One turn moves every row onto another: examples first, then more rows asked:
sodis: [-36, -36,  16, -26,   5,  24, -15, -12,  16,   2,   6, -27,   9, -14, -23,
   0, -40,   1,  -2,  -8,  -6,  34, -20, -19, -40,  -9,   4,  -9,  20,  11,
  25, -13]
lisu: [-39, -50,  34,  22,  18,   8,  -1,  12,  -4, -12,  11,  31,   8, -32, -24,
  15, -29,  -2,  13,  -2,  19, -14, -29, -18, -11,  -3, -11, -17,  -2,  -2,
 -12, -16]
pobu: [-20,  24,  13, -16,   0, -13, -21,  -2,  46,   1,   2,  -8,   9,  21, -25,
 -24, -39, -30,  13,   7, -35,  31,   1,  -9,  -6,  10, -39,   0,  11,  24,
  18, -18]
Gotil: [ 34,  33,  -6, -14, -11,  18,   7, -14,  -6,  24,   9, -15,   0,  -4,  -3,
   0,  41,  26, -50,  17,   7,   4,  -6,  34,   6, -10,  28,  42,  23,  -6,
 -10,  58]
koga: [ 41,  10,  -1,   0,  -9,   7,   6,   5,  -5,  31,  11,  21,   0,  -4,  -5,
  11,  49,  12, -51,  11,  -1, -24, -34,  16,  18,  -9,  -5,  27,  -8,   8,
 -48,  51]
Sesin: [ -6,  45,   1,  18,  24,  47,  -5,   7,  33, -23, -19, -24,  11,  34,   5,
 -40, -23, -17,  24, -10, -17, -40,   0,  12, -12, -12, -33,  13,  19,   1,
  -8, -40]
pomok: [-28,  17,  24,  45,  25,  18,   4, -14, -23, -22, -28,   8,  17,  -8,  11,
 -25, -25, -32,  31,   7,  24, -39,  -2,   0, -23,  22, -14,   2,  -9, -30,
  -6, -27]
Feb: [ 34,  15,  -9, -19, -11,  39,  -1, -19, -25,  36,   8, -25,   7, -11,   4,
   1,  37,  17, -50,  13,  -5,  -6, -18,  36,  -4,  -5,  25,  39,  13,  -6,
 -20,  50]
Tepot: [ 43,  18,   4, -27,  -8,   1,  18,  -8, -21,  17,  -7,  -1,  16,  -1,  31,
  15,  57,  21, -34,  16,  -2, -19,  -3,  20, -22,  -3,  18,  25, -10, -12,
 -41,  42]
mufu: [-28,   0,  33,  27,  26,  23,  -3,  -3, -26, -18, -14,   8,  29, -18,   8,
  -8, -23, -35,  43,  18,   3, -39,  11,  12, -23,  22, -15,   9,  -3, -24,
 -11, -34]
denad: [-30, -26,  -6, -31,  -8,  15,  -4,  -4,   6, -10,  13, -25,   5,  -9, -11,
  -7, -58,  41,  -2, -14, -10,  22, -22,  -4, -32,  -1,  -3, -15,  23,  14,
  14, -25]
Tonuf: [-43, -31,  26,  36,  14,   1,   5,  -5, -16, -17,   0,  25,   0, -29, -15,
  -3, -39,   5,   8,  -7,  37, -12, -33, -19, -12,   6,  -3, -24,  -6, -18,
  -3,  -9]
subi: [ 36,  22,   6,  -8,   2,  38,   0,  -3,   2,  36,  13, -13,   1,  13,  11,
   3,  48,  13, -37,   3, -21, -23, -19,  35,  19, -35,  12,  13,  -1, -14,
 -44,  55]
Vumi: [-11,  28,  -7, -18,  -4,  -4, -11,   9,  53, -11,   5, -13,   1,  33, -13,
 -30, -46,   9,   7, -11, -36,  12, -11,  -3,  -3,  -4, -43,  -9,  16,  29,
   4, -28]
zadod: [ 37,  29,  15, -10,   3,  13,  12,   0,   2,  20,   8,   0,   4,  14,  24,
  10,  54,  24, -26,   8, -12, -23,  -2,  35,  13, -33,  18,   9,  -4, -23,
 -46,  55]
dusik: [-32, -40,  10,  23,  12,  25,   8,  16, -11, -24,  12,  19,   2, -28, -16,
   3, -43,  35,   6, -13,  25, -31, -35,  -3, -10,  -5,  -8, -12,  13,  -1,
 -15, -27]
goge: [ 36,  31,  -4, -16, -22, -13,   0,  -6, -17,  37,  22,  10,   6,  -1,   3,
   2,  27,  18, -37,  26, -27,  -2,  -9,  42,  29,  11,  -5,  21,  -5,   0,
 -36,  52]
nute: [-19,  34,  28,  30,  35,  45, -16,   3,  41,  -9, -14, -14,  11,  26, -12,
 -31, -14, -50,  30,   0, -16, -26,   4,   6,   1, -19, -28,   9,  14,  -7,
   0, -21]
bodo: [-16,  12,   7,  33,  17,  21,   8,  10, -24, -33, -12,  15,  21, -10,  10,
 -18, -32,  -2,  32,   7,   9, -57,  -1,  17, -15,  25, -29,  13,   3, -10,
 -22, -47]
dov: [-24,  31,   9, -11,  -1, -18, -13, -15,  44,  -1,  -9, -17,   0,  31,  -9,
 -35, -43, -19,   8,  -7, -23,  35,  -9, -17, -15,   3, -31, -21,   0,   8,
  20, -11]
Lemo: [ 43,  22,  -3, -29, -13,   8,   6, -14, -35,  32,   0,  -7,  21,  -3,  30,
   7,  43,   8, -30,  22, -23, -19,  -5,  35, -13,  12,   6,  29, -14,  -9,
 -43,  37]
kal: [-17,  49,  19,  33,  27,  25,  -8,  -9,  39, -13, -29, -14,   5,  36,   1,
 -44, -17, -45,  23,  -8,  -3, -20,  -3,  -8,  -9, -11, -30,  -3,   1, -14,
   2, -19]
pil: [-42, -24,  13, -11,   1,   6,  -7, -21,  12,  -1,   2, -22,  -3,  -8, -15,
 -13, -51,  13,  -4, -16,   8,  36, -28, -22, -32,  -7,   7, -30,   8,  -5,
  25,  -4]
dat: [ 43,  17,  -2, -11, -12,  -8,  15,   1,  -1,  17,   3,  17,   1,  -6,  -3,
  13,  54,  24, -54,  15,  15, -10, -21,  10,   1,  -4,   8,  36,   2,   9,
 -31,  52]
Dufa: [ 33,  47,   6, -14, -14, -12,   8,  -8,  -8,  24,  18,   2,   5,   6,  11,
   0,  34,  26, -28,  26, -17,   0,   9,  49,  27,  -1,  13,  22,   6, -15,
 -27,  57]

denad goes to Vumi
dat goes to Gotil
Now find these:
kal goes to pomok
Lemo goes to koga
lisu goes to sodis

One turn moves every row onto another: examples first, then more rows asked:
pim: [-15,  32, -13,   8,  -1,  11, -41,  13,  37,   5, -17,  17, -36,   2, -18,
 -35,  -7,  -4,  47, -19]
mafa: [  9,  -7,  34,   2, -51,  23,  20, -10,   6,  39,   6,  -2,  25, -18,   2,
   2,  -4, -40,  16,  30]
zir: [-41,  37,  14,  10, -24,  26,  -9,   9,  24,   8, -26,  -3, -58,  20,  -7,
 -35,  -2, -55,  43,   9]
Naz: [-48,  43,   7,  22, -22,  18, -21,  -1,  26,  12, -29,  -1, -36,  12,  -7,
 -28, -10, -37,  62,  -8]
dadez: [ 33, -24,  -6,  -7, -17, -46, -29,  22,  10,  13, -21,  -8, -12,  20,  -9,
 -29,   3, -56,  32,  13]
mebar: [ 25, -19,  -4,  -4, -29,  -8, -43,  17,  25,  28, -20,  26, -32,   5, -31,
 -26,  -7, -32,  38,  -6]
mumik: [ 35,  -5,  11, -13, -21,  22,   1,   9,  22,  23,  20,  15,  18, -28,  -7,
 -12,   3,  -1,  -2,  19]
Godep: [ 37, -22, -12,  -8, -20, -35, -40,  26,   5,   9, -19,   6, -16,  11, -19,
 -28,   0, -51,  25,   8]
defib: [ -6, -29, -13,   7,  19,  -5,  -9,  24,  -3, -32,  15, -24, -38, -24,  21,
   3, -21, -41, -20, -27]
sive: [ 15, -16, -15,  29,  -9,   1,   7,   1,  20,  -8, -21,  -7,   9, -34,  31,
  60,  47, -33,  14, -19]
mok: [  6, -23,  16, -11, -57,  -6,  -8,  16,  15,  13, -27, -23, -36,  34,  22,
 -26,   7, -68,  37,  11]
rud: [ -1, -15,  -2,  23,  -1,  29,  23,   8,   7, -31, -12, -19, -27, -33,  11,
  60,  40, -39,  -7,  -5]
zozuv: [ -7,  -5,  -5,  30, -14,  15,  21,  -2,  20, -10, -25, -17,   1, -28,  42,
  61,  47, -45,  17, -14]
zan: [  3,  18, -12, -21,  34, -22, -26,  34,  11,   4, -20,   8, -24,  -3, -26,
 -28,  -8, -62,  16,  15]
kene: [ 13, -21,  -9,  41,  -7,   6,  13,   1,  -5, -31, -12, -20, -12, -30,   0,
  59,  41, -41,   0,  -3]
Nize: [-10, -11,  -2,  42,  -9,  17,  14,  -2,  20,   0, -24, -22,  -1, -20,  38,
  67,  38, -50,  18,  -5]
pom: [-32,  27,  12, -32,  13,  12,   4,  31,  24,   1, -25, -16, -50,  15,  12,
 -28,  -1, -72,  20,  17]
gedab: [  3, -14,  -7,  29,   7,  17,  15,   7,  -3, -28, -13, -13, -16, -39,  -4,
  63,  35, -45,  -5,  -3]
zunik: [-11,  31,  26, -12,  -1,  38,   6,  17,  25, -10,   9,  19,   3, -34, -19,
 -16,   0,  10,  18,  21]
nuv: [ -8,  32, -11,   0,   8,  12, -35,  24,  28,   2, -16,  24, -51,   1, -33,
 -40,  -4, -28,  28,   0]
Nume: [  7,  44,   3,  10,  -2,  29,   9,   6,  17,  -7,  24,  -2,   5, -18,  -3,
 -31,  13,   2,  -2,  28]
beru: [ 15,  -4,  28,  -2, -25,   9,  -6,   7,  11,  13,   3,  26,  31, -36, -33,
  -2,  -9,  -3,  30,  21]
dar: [-17,  15, -13,  46,  17,  21,  11,   3,  21, -18, -18, -19,  -8, -24,  32,
  55,  42, -39,  10,  -4]
vema: [ -7, -14,  21,   6, -61,   6, -16,   3,  21,  33, -31,   0, -40,  24,  -5,
 -21,  -5, -58,  54,   3]
mev: [-21, -17,  12,  -2,   3, -28, -23,  27,  26, -37, -17,  -3,  14,  -3,   2,
  -9, -33,  -8,  68,   2]
pamu: [-24, -30,  25, -12, -17, -16, -12,  26,  35, -31, -18, -12,   6,   7,  20,
  -5, -29, -10,  70,   0]
mutis: [  7,   4, -24,  30,  15,   5,   5,   6,  19, -19, -18,  -2,   5, -41,  21,
  55,  45, -30,   7, -17]
nasu: [  0,  -2,  42,  21, -62,   8,  12,  -9,   7,   8,  -2,  -5,  25,  -9,  -7,
  -8,   3, -14,  48,  29]
beto: [  7, -21,  -5,  34, -13,  17,  21,   3,   4, -35, -10, -28, -23, -23,  14,
  55,  46, -35,  -1,  -5]
Rifit: [-45,   1,  19,  -8,  16, -12, -13,  28,  25, -36, -20,  -1,   8,  -9,   1,
  -4, -39, -22,  64,   5]
zolog: [-27,  33,  41,  11, -38,  38,  24,   1,  22, -15,   4, -12,  -2,  -7,   7,
 -21,  11,  -1,  36,  28]
geli: [ -1, -52,  -2,   9,  -2, -15,  -8,  16, -11, -12,   7, -23, -24, -25,  18,
  18, -28, -59, -11, -26]
buli: [-36,  29,  14, -21, -10,  23,   2,  27,  17,  -3, -26, -16, -55,  18,  14,
 -30,   1, -76,  22,  16]
Vedu: [-15,  17, -13,  31,  11,  18,  18,   3,  19, -20, -22, -11,  -3, -36,  32,
  55,  46, -42,  10, -13]
robun: [-28, -12,  -6,  27,   7,  -5,   3,  14, -10, -40,  11, -43, -41, -10,  31,
  -2, -15, -54,  -9, -19]
Fir: [ 16, -27, -13,  32,  -1,   8,  -1,   5,  25,   2, -18,  -7,   5, -29,  29,
  67,  38, -33,  10, -12]
moper: [  6, -13,  -1,  -7, -30,   5, -44,  11,  39,  32, -23,  25, -24,  -1, -16,
 -18, -14, -12,  52, -25]
ketil: [ -1, -15,  18, -18, -38, -11,   2,  19,  24,  10, -25, -32, -39,  38,  29,
 -29,   9, -66,  36,  14]
Zoga: [-25,  -3,  18,   6, -51,  12, -23,  -4,  28,  40, -34,   6, -24,  10,  -3,
 -10, -17, -45,  67, -14]
rumo: [ -4,  29, -15, -18,  28,  -5, -30,  36,   8,  -7, -18,  13, -35,  -5, -27,
 -33,  -6, -59,  11,  12]
vep: [  8,  -1, -23,  36,  24,  12,  -4,  11,  27, -15, -12,  -5,  -3, -32,  22,
  55,  42, -22,   2, -11]
dup: [-20,  42,  26,  26, -31,  29,  28, -13,   2,   9,  10, -19,  12,  -8,   5,
 -18,   6, -37,  16,  39]
sotik: [-22, -35,   4,  28, -14, -14,   4,   5, -19, -19,   3, -41, -27, -10,  28,
  13, -23, -72,   0, -17]
Sisoz: [-48, -13,  31, -18,  -4,   0,  -2,  27,  33, -30, -23, -10,   0,   0,  20,
  -1, -36, -24,  68,   3]

Fir goes to vep
Vedu goes to zozuv
nuv goes to zir
Now find these:
pim goes to Naz
dadez goes to zan
mafa goes to mumik
mok goes to Godep
defib goes to robun
kene goes to gedab
beru goes to zunik
pamu goes to mev

